Each row has a name. Each question is about the rows just above it.

[ -5   1  -1  14 -52   4  17 -10  -4  -3   4 -19   5] = (200)
[  7 -10  -4  -5   2   7   0   8  10   5   1 -10   4] = (138)
[ 1  0  3  0 -3 13 -7 15  7 -3 -1  4  0] = (158)
[  1  -5  -1   4  53   1  16  -4 -12   5 -11   5  -9] = (173)
[ -1  -7   4  12 -11  -5  10  13   3   3  -5  -3   4] = (53)
[-1 -2 -2  7 21  1 21  6 -2 -4  2 -5  4] = (144)
Is [ 7 -3 -1] printed in one of the named rows, side by side and in this order? => yes
Is [-1 -3] printed in one of the named rows, side by side and in this order? => no
Is [ 1 -1 14] printed in one of the named rows, side by side and in this order? => yes
Is [0 7] printed in one of the named rows, side by side and in this order? => no

[ 6  4  5  7  4 14  8 20  9  9  7  8  9  5  6  8  5  2  9 16 11  7  2 10
  8  7  6  6  5 18  4  5 17  6  7 14 10 12  9  5 13  8  7  6  5  8  4 13
  6 11  7  5  6  4  2  8  7  9  3] -> (153)
[ 7  4 10  4 23  4  8  6  4  6  8  6  6 16 27  5 14 17  4  4  4  8 57  7
 10 18 13 15 10  2  9 10  4 11  9  2  6  2  7 19  2  8 15  6 11  6 15  4
  7  5  5 16  7 11 57  9  6  5 12] -> (165)
[ 6  4  5  7  4 14  8 20  9  9  7  8  9  5  6  8  5  2  9 16 11  7  2 10
  8  7  2  6  5  7  4  5 17  6  7 14 10 12  9  8 13  8  7  6  5  8  4 13
  6 11  7  7  6  4  2  4  7  9  3] -> (178)
[ 4  7  9 12  7 11  6  8  7  5 14  8  5  6 11  6  8  9  9  5 10  5 11  9
  3  7  5 12  9  8  8  9  5 16  7  8 11 11 11 12 11  6  8  8 10  8 14 13
 13  5  6 10 10  8  8  5  8  7  7] -> (138)
[ 2  3  5 10  6 17 19 23  6  5  5  6  2 27  7 13  7  1 11 29 17  4  2  9
  6 58  2 20  4  7  5  6 32  6  7  7  9  8 20  8  3 17 13  6  8  8  5  7
  9  5  1  7  6  2  7  4  3  6  8] -> (173)
[ 7  4 16  4 23  4  8  6  4  6  8  6  6 16 27  5 14 17  4  4  4  8 57  7
 10 18 13 15 10  2  9 10  4 11  9  2  6  2  7 19  2  8 15  6 11  6 15  4
  7  5  5 16  7 11 57  9  6  5 12] -> (158)
Among the named rows, does one hold [20  4  7  6  6] next to each other, in this order? => no
Is [2 9 6] printed in one of the named rows, side by side and in this order? => yes
Among the named rows, does one hold [ 5 10  9  3] next to each other, in this order? => no
Is [6 2 7] printed in one of the named rows, side by side and in this order? => yes

[-21  12  28  15] = (158)
[-17 -59  -4 -33] = (144)
[ 43 -41  23 -19] = (200)
[ 18 -18 -24 -20] = (215)
[-14   9   5  15] = (153)
[-2 -3 27 12] = (138)
[10 -5 29  6] = (165)
Does one of the named rows hold [-2 -3] side by side, in this order? => yes
Among the named rows, does one hold [-33  -4 -59 -17] next to each other, in this order? => no
Among the named rows, does one hold [-24 -18] next to each other, in this order? => no

